Questions about the grid below. Indices start at 0.
1) Read off the entry at row 1, column 2.
2) Read off the entry just left of 17.
3) Read off the entry just left of the largest entry.
4) Read off the entry at row 1, column 0.
5) Read off the entry in the top-left corner.
6) Read off the top entry of the column that holds the largest entry.
7) Read off the entry at row 2, column 0.
8) Read off the entry in the bottom-left corner.
[[ 15  -9  29  -8 -63  14 -45  13 -18 -27 -14 -49 -28  10 -31 -14]
 [  2   1  33 -28 -61  13 -37  11 -19 -19 -17 -54 -31   3 -31 -11]
 [ 46 -22  11  54 -46  -1 -44  15 -14 -39  -8 -16 -12  25 -13 -20]
 [ 51 -20   6  69 -33 -11 -36  15 -11 -38  -7  -1  -5  27  -4 -18]
 [ 38 -21  17  35 -55   7 -48  15 -16 -38 -10 -29 -18  22 -21 -19]]
1) 33
2) -21
3) 6
4) 2
5) 15
6) -8
7) 46
8) 38
